In the rows, 128 means zero.
The rows of Z fall into 3 groups, which share some directions, and each row is roughly a mix of its group's hidden directions.
Z:
[[141 145 112 114  79 170 134 156 115 196 115]
 [143 152 136  85 190 107 165 104  88 143 118]
 [173 176 130 100 180 140 161 158 116 110 151]
 [164 108 132 154  89 178  81  97 129 107 157]
 [134  76  67 115 152 129 142 172  94 145 138]
 [133 119  84 140 108 154 134 157 197 164 103]
 [ 96 136 151 125 102 137 177 111 103 127  56]
 [146  83 108 180 107  95 142 160  80 110 124]
 [160 125 126  75 148 173 107 186 142 126 103]
 [187 124 141 145  91 137 105  61 112 132 143]
 [173 128 128 100 105 113 153  91 189 169 135]
 [ 96 172 155  89 132 128 114  96 121  75 168]
 [126 121 146 150 103 132  78 156 202 153 125]
 [145 122 151  95 126 146 130 161 194 151  77]
 [122 108 148  79 159 139 180  97  79 149 140]
 [172  91 114 120 161 139  98 197 110 136 129]
 [146 134 129 124 108 128  49 135 142 169  84]
 [117 122  72 120 163 105 191 141 161 114 110]
 [127 105 122  89  98 115 130 113 211 122 152]
 [152 119 200 143 151 107 142  80  90 128 132]
 [116  99  86 169 128 131  74 116  80 133 160]
 [155  98  97 159 120 143 116 197 116 173 126]
 [102 157  86 160  91 131 140  84  93  85 126]
 [122 131 136 165 107 139 135 135 155 217 134]
 [118  89 153 129 173 186 171 128 150 134  98]
 [101 114 144 117 120  97 160 122  65  91 175]
 [132 116 115 117 159 172 103 153 176 153  71]
 [138 130 114 114 139  80  61  92 111 144  89]
 [ 93 130 113 141 144  94 127  93  87 113 197]
 [139  89 125 179 108 156 146 110  64 106 144]
 [111 161 185 122  99 140 119 149 169 177 153]
 [150 117 100 102 172 173 127 134  68 157 148]
 [153 114  91 141 139  94  73 102 152 182 130]
 [ 98 162 176 133  82 132 167  84 146 149 118]
 [163 130 174 116 103 100  80 103 147  92  90]
 [104 123  75 112 149  98  92 143 186  98 140]
 [101  98 136 139  93 112  92 133 103  58 157]
 [112 119 112 107 108 164 164 107  51 109 141]
 [137 181 176 125 140 116 160  96 155 126  77]
 [131 167 119  76 159 190 116 101  98 120 135]
 [171 172  73 120 136  82 119  97 151 141 141]
 [141 148 192 115 177 139 137 152 116  96 168]
 [127 102 107 137  82 163 133 159 118 106 198]
 [139 175 168 162 104 129  83 118 112  77 142]
 [139 129  93 156  89 148 120 170 175 155  82]
 [167 200 144  96 148 118 141 116  98 137  95]
 [115  83 105 126 169  96 101  97  83  86 134]
 [128 167 116 116 173 142  82  76 116  94 154]
 [125 144 137 155 174 101  71 155 163 143  89]
 [132 165  99 130 108 125 182 152 189 149 107]
 [ 97  68 153 138 145 121  61 146 146 123 117]
 [163 121 105 181 145 108  71 116 126 176 131]
 [102  79 161 113 123 152 116 121  96 195 143]
 [104 116 130  93 138 158 190  77 162 124 110]
 [137 179 162 120  93 103 106 164 161 164 159]
 [126 111 111 124 123 126  70 197 166 153 122]
 [ 98 146 114  92 173 139 153 134 186 163 103]
 [123 165 134 128 133 119 201 141 190 136 128]
 [158 161 119 160 123 138 166  92 191  99 136]
 [167 136 175 187 120 133 134 106  80 103 118]
 [151 148 158 109  98 103 105  83 188 115 156]
 [108 178 153  76 131 153 131  80 135  88 121]
 [101 162 127  65 119 136 134 109 184 125 165]
 [124 132 147  86 174 153 143  90 142 191 138]
 [122  74  65 108 154 139 138 140 122 177 139]
 [129 143 169 105 176 136 172  98 137 158  79]
 [136 135 158 155  83 129 111  59 123 143 171]
 [163 119  87 127 126 154 127 145  80  73  87]
 [141 110 184 107 175 146  96 103 103 167 150]
 [169 110  94 105 142 153 113 167 131  89  73]
 [143  98 103 149 106 183 109 191 100 124 138]
 [117 112  81  53 120 102 118 147 126 154 101]
 [130 131  96  97 126 136 132 134 107 183  55]
 [ 90 174 120  92 116 132 118  97 186  91 120]
 [129 160 167 109 153  87 138  69 124 154  90]
 [119 141 136 111 109 128  84 199 123 135  75]
 [100  94 112 122 113 112 114 129  45 105 150]
 [124 138 159 115 137 102  74 176 179 162 127]
 [134  89 130 162 124  82  75 155 175 116 115]
 [130 105 127 121 165 172 180  95  80 110 106]
 [136 125 108 142  76 145 155 146 152 118  54]
 [169 139 117 117 138 198 131 127 103 162  83]
 [129 149 188 147  96 132  69 145 122  89 126]
 [172 150 143 156 106 145  85 104  65 123 143]
 [141 157 144 158 157  67 111 129 180 162 132]
 [166 175 115 111 112 163 113 166  84 119  88]
 [123 101 156 117  90 159 146 163 170  69 137]
 [ 95  88  72 124 133  73 110 151 156 141 143]
 [ 97 111 153 146 138 166 181  89 105  82 114]
 [152 135  65 136 115 183 126 141 101 121  82]
 [143 100 164 148  85 141 163 118  87  71 128]
 [110  88  66 101 108 133 104 177 103 136 146]
 [ 89  89  91 140 123  82 121 165 171 113 154]
 [105 158 127 104 129 115 201 144 132 148  76]
 [153 127  47 138 117 125 148 123 154 132 177]
 [110  86  92 117 135 118 151 141 110 155 202]
 [155 166 128 164 168  91 130 152 125 190 120]
 [158 160 150 113 173 157  88  91  91  99 140]
 [ 91 134 111 141 133 172 100 189 145 110 173]
 [115 157 137 138 156 112 147  94 201 154 162]
 [134 183 122 118 164 139 164 102 143 190 143]
 [118 166 190 119 125 146 144  77  89 133 155]
 [141 133 145 101 152 115 170  81 134 150  62]
 [102 102 117 126 128  68 158  96 124  65 127]
 [108 120 142  78  94 181 129 117 123  69 125]
 [122 142 138 119 120 133 128 118 214 162  86]
 [100 124 146 161 105  58 130 108 141  79 146]
 [136 113  85 112 116 203 127 108  85 147 141]
 [170  79 147 144 138 107 121 188  88 113 130]
 [163 126 148 182 160 104 120 153 162 163  87]
 [110 118 101 132  99 120  90 175 139 112 197]
 [116 137 124 148 118 157 153 206 122 119 178]
 [ 98 111 116 133 137 168 194 120 175 132 163]
 [117  90  66 143 103 160 129 133 119 120  70]
 [136 122  80 112 161 160 106 104 123 190  93]]
One row of each group comes first, with its name. Which group is each row after those in?
[170 192 154 122 131 165 157 116 111 110  92] : Q
[100 137 117 185  95  81 136  80 152 109 122] : N
[115 178 134  84 128  62 101 103 112 133 144] : J

[ 93  65  92 117 140 137 101 157 136 114  81] : J
[152 136 152 169 113 171 115  80 162  99  91] : Q
[110 128 133  97 141  77 164 183 167 135  99] : J
[110 114 115  68 112 163 175 174 113 151 127] : N
[153 174  96  93 107 122 130 165 118 190 121] : Q
[ 78 159 140  85 128 127 121 131 125 116 200] : N
[112 120 134 114 183 128 199 158 133 100 153] : Q
[116  88 141 122 157 148 118 146  60  83 154] : Q
[128 147 158 117 107 111 101 148 196  81  98] : N
[171 136 157 118 160 131  72  93 121 158 169] : Q
[117 121  99 134 147 145  87 207 156 147 121] : J
